Q:
[[128, 128, 128, 128, 129, 146],
 [131, 147, 150, 150, 150, 150],
 [129, 146, 150, 150, 150, 150]]
A: 129

Q: [142, 127, 152, 157, 110, 144, 125]
A: 142

Q: [121, 116, 107, 122, 141]
A: 121

Q:
[[145, 121, 139, 139],
 [145, 125, 134, 133],
 [150, 128, 125, 119]]
A: 150

Q: [115, 116, 135, 132, 120, 121, 156]
A: 115

Q:
[[134, 131, 133, 126, 127, 128],
 [149, 152, 127, 128, 133, 147]]
A: 149

Q: [106, 141, 116, 136, 132, 109]
A: 106

Q: [123, 126, 157, 133]
A: 123

Q: [136, 103, 155, 128]
A: 136
---
[[133 130 128 135 122 118 128 132 123 129 122]
 [117 125 120 135 153 127 130 122 129 141 116]
 [116 138 142 117 127 126 143 139 124 125 138]
 [120 122 110 139 144 148 131 114 151 116 102]
 [135 120 105 122 135 122 123 119 113 140 117]] result: 122

[[139 128 147 139 108 139 131 141 145]
 [129 125 144 131 116 129 125 140 148]
 [117 113 125 130 115 127 117 120 123]
 [122 119 127 128 116 127 121 124 121]
 [155 117 117 128 116 130 120 131 118]
 [127 114 139 131 104 143 121 127 143]
 [126 119 128 120 120 126 128 120 112]
 [140 122 136 129 123 143 129 134 124]
 [125 125 124 137 136 132 124 133 125]
 [123 121 121 134 132 127 129 126 127]
 [126 129 125 131 125 123 125 127 131]] result: 145

[[122 122 122 131 125 107 115 134 132 108 135]
 [114 126 105 139 154 136 129 121 138 117 134]
 [148 101 129 138 124 127 138 133 143 141 116]
 [132 128 117 134 123 125 133 142 113 135 140]
 [126 115 118 132 126 108 130 108 124 127 127]
 [128 122 117 109 123 143 125 131 129 114 114]
 [109 122 126 137 121 120 109 136 149 147 134]
 [133 138 133 110 123 126 141 114 145 136 149]
 [143 118 139 116 147 138 113 118 120 131 123]] result: 135

[[107 114 142 131 129 122 122 143 135 129 123 126 123]
 [133 130 142 136 116 134 133 118 140 126 120 131 119]
 [124 122 142 140 140 138 125 128 120 146 124 130 119]
 [118 128 142 128 133 131 125 121 132 140 128 124 127]
 [136 122 142 129 139 118 125 121 122 143 127 117 130]
 [128 123 142 126 132 137 125 127 138 138 128 124 125]
 [122 124 142 127 129 132 121 127 130 136 124 127 127]
 [125 138 142 143 146 120 116 112 135 151 111 133 123]
 [121 127 142 133 133 125 128 133 125 134 127 127 119]
 [107 127 142 130 147 135 125 137 139 136 136 124 128]] result: 123

[[119 120 117 145 114 126 111]
 [117 115 115 150 106 123 101]
 [133 136 135 114 137 131 141]
 [134 139 137 115 136 132 143]
 [118 117 114 147 107 125 108]
 [119 114 117 145 116 121 105]
 [117 116 114 150 108 124 101]
 [134 135 140 115 139 133 143]
 [118 116 113 147 110 125 105]] result: 111

[[116 131 123 122 119 112 121 123 137 129]
 [122 123 123 117 133 123 126 123 149 129]
 [130 136 118 134 119 124 120 120 133 118]
 [127 127 129 124 132 139 140 133 109 130]
 [136 136 123 124 131 115 123 113 136 127]
 [134 130 141 120 130 140 134 126 122 134]
 [141 127 124 130 127 137 130 150 121 123]
 [126 136 136 130 137 138 134 144 127 129]] result: 129

[[136 127 125 127 128 118 130 133 120 129 125 119 121 131 129 129]
 [122 128 129 125 127 125 128 137 135 135 122 132 122 126 127 125]
 [124 132 130 125 127 116 126 130 126 127 127 125 133 124 135 131]
 [120 128 128 130 133 127 131 136 117 124 135 118 126 122 134 137]
 [131 124 130 125 122 116 134 136 122 132 120 117 121 134 127 132]
 [131 128 127 128 113 115 121 120 131 129 123 134 138 130 131 126]
 [126 129 136 131 121 131 134 133 132 123 126 130 123 129 127 136]
 [136 126 132 132 125 127 134 126 116 117 128 117 124 135 124 141]
 [122 141 134 135 117 120 125 119 130 116 122 143 135 130 125 135]
 [130 107 116 124 110 114 127 142 127 154 123 120 121 130 137 118]
 [123 125 121 139 112 123 127 129 119 130 126 136 125 133 128 132]
 [129 135 130 124 148 135 130 116 121 118 138 116 143 126 129 128]] result: 129

[[125 133 145 125 124 136 138 116 124 119 146]
 [123 136 134 119 136 130 129 134 122 132 143]
 [125 121 123 130 140 126 116 112 118 128 124]
 [128 125 127 147 135 133 118 117 134 131 150]
 [113 134 136 132 120 109 117 115 122 141 122]
 [123 125 109 126 139 137 140 132 121 137 143]
 [139 112 134 131 122 139 155 126 120 115 114]] result: 146
---
137	120	134	104	149 yields 149, 104

138	135	102	135	120	123	145
99	112	136	139	126	107	131
yields 145, 99

152	100	148	120 yields 152, 100

142	137	127	136	129	145	150 yields 150, 127

153	142	114	145	154	152	128 yields 154, 114

115	130	134	101	104
138	99	155	136	127
yields 155, 99
---
[[108 116 119 119 127 129]
 [129 131 127 137 131 119]
 [130 132 144 150 115 126]] -> 119

[[118 127 123 132 133 106]
 [128 129 129 114 121 136]
 [124 123 129 111 121 135]] -> 132

[[121 112 118 133 156 157]
 [144 108 100 144 132 150]
 [139 133  98 140 132 129]] -> 133

[[136 137 125 128 127 128]
 [127 130 123 128 125 111]
 [102 126 125 128 118 130]] -> 128

[[107 135 124 145  99 101]
 [115 124 124 121 127 126]
 [118 140 121 117 124 130]] -> 145

[[152 115 141 137 136 130]
 [111 146 130 144 125 119]
 [122 121 127 130 128 125]] -> 137

[[104 119 135 127 132 125]
 [126 138 125 135 127 118]
 [123 139 127 137 127 116]] -> 127

[[127 132 132 130 139 126]
 [116 129 125 117 144 121]
 [140 124 121 155 133 120]] -> 130

[[152 135 141 108 133 137]
 [144 115 140 126 129 143]
 [110 144 120 132 141 111]] -> 108
---
[140, 105, 140, 119, 122] → 140
[114, 139, 133, 128, 156] → 114
[122, 129, 105, 135, 151] → 122
[120, 104, 137, 127, 106] → 120
[157, 136, 111, 122, 118] → 157
[128, 105, 142, 143, 140] → 128
[138, 147, 109, 156, 125] → 138
---
(132, 130, 99, 122) Out: 99
(118, 151, 110, 154, 105) Out: 154
(148, 130, 107, 145, 155, 147, 135) Out: 147
(153, 143, 123, 139, 117, 104) Out: 117
(153, 132, 116, 130, 133, 119) Out: 133
(146, 117, 155, 126, 134, 140, 123) Out: 140
(129, 132, 119, 149) Out: 119
---
115	130	133	114	139	105	139
121	126	113	117	126	123	143
out 123

129	133	138	118	128
126	131	105	132	129
out 132

115	121	135	130	118	135	130
120	142	121	130	152	111	133
out 111

102	154	119	149	102	101
147	148	101	155	149	112
out 149

129	109	118	152	109	134	144
110	129	140	126	130	120	125
out 120

112	120	138	105	119	118
134	117	141	109	114	129
out 114

134	102	118	150	151	116
123	126	123	114	147	118
out 147

128	150	130	128
116	133	122	147
out 122

128	126	120	155	135	122
152	132	118	132	135	139
out 135
---
[[126 128 107 118 130]
 [152 147 119 116 119]
 [135 139 139 141 118]] => 152, 147

[[ 99 147 128 134 105]
 [141 120 121 136 113]] => 147, 141

[[118 118 118 119 121 122 123]
 [134 131 127 127 132 137 139]
 [154 151 147 146 147 148 144]] => 154, 151

[[150 144 109 148 138 135]
 [151 116 146 121 110 132]] => 151, 150

[[125 125 140 150 128 126]
 [135 127 129 114 148 127]] => 150, 148

[128 153 152 140] => 153, 152

[135 120 115 119 145 131 149] => 149, 145
---
[[109 119 143 154]
 [146 153 122 114]] yields 114

[[127 131 126 141 152]
 [132 137 118 127 143]] yields 126

[133 103 125 155 129 150 137] yields 125

[[133 148 134 105 129 139 127]
 [135 147 122 112 113 142 126]
 [125 116 114 126 138 139 107]] yields 107

[116 143 138 119 155] yields 119

[109 138 133 146 153 113 131] yields 113

[[135 149 111 139 129 126]
 [112 131 126 100 116 154]] yields 111

[148 138 127 106 111 130 146] yields 111
---
Q: [108 113 146 139 104 120]
A: 108, 120
Q: [151 146 127 139 121 133]
A: 151, 133
Q: [128  99 148 112 130]
A: 128, 130
Q: [155 138 119 135 116 123]
A: 155, 123
Q: [146 113 135 142 110 102]
A: 146, 102
Q: [152 129 132 140 116 118 123]
A: 152, 123
Q: [103 114 131 120 111]
A: 103, 111
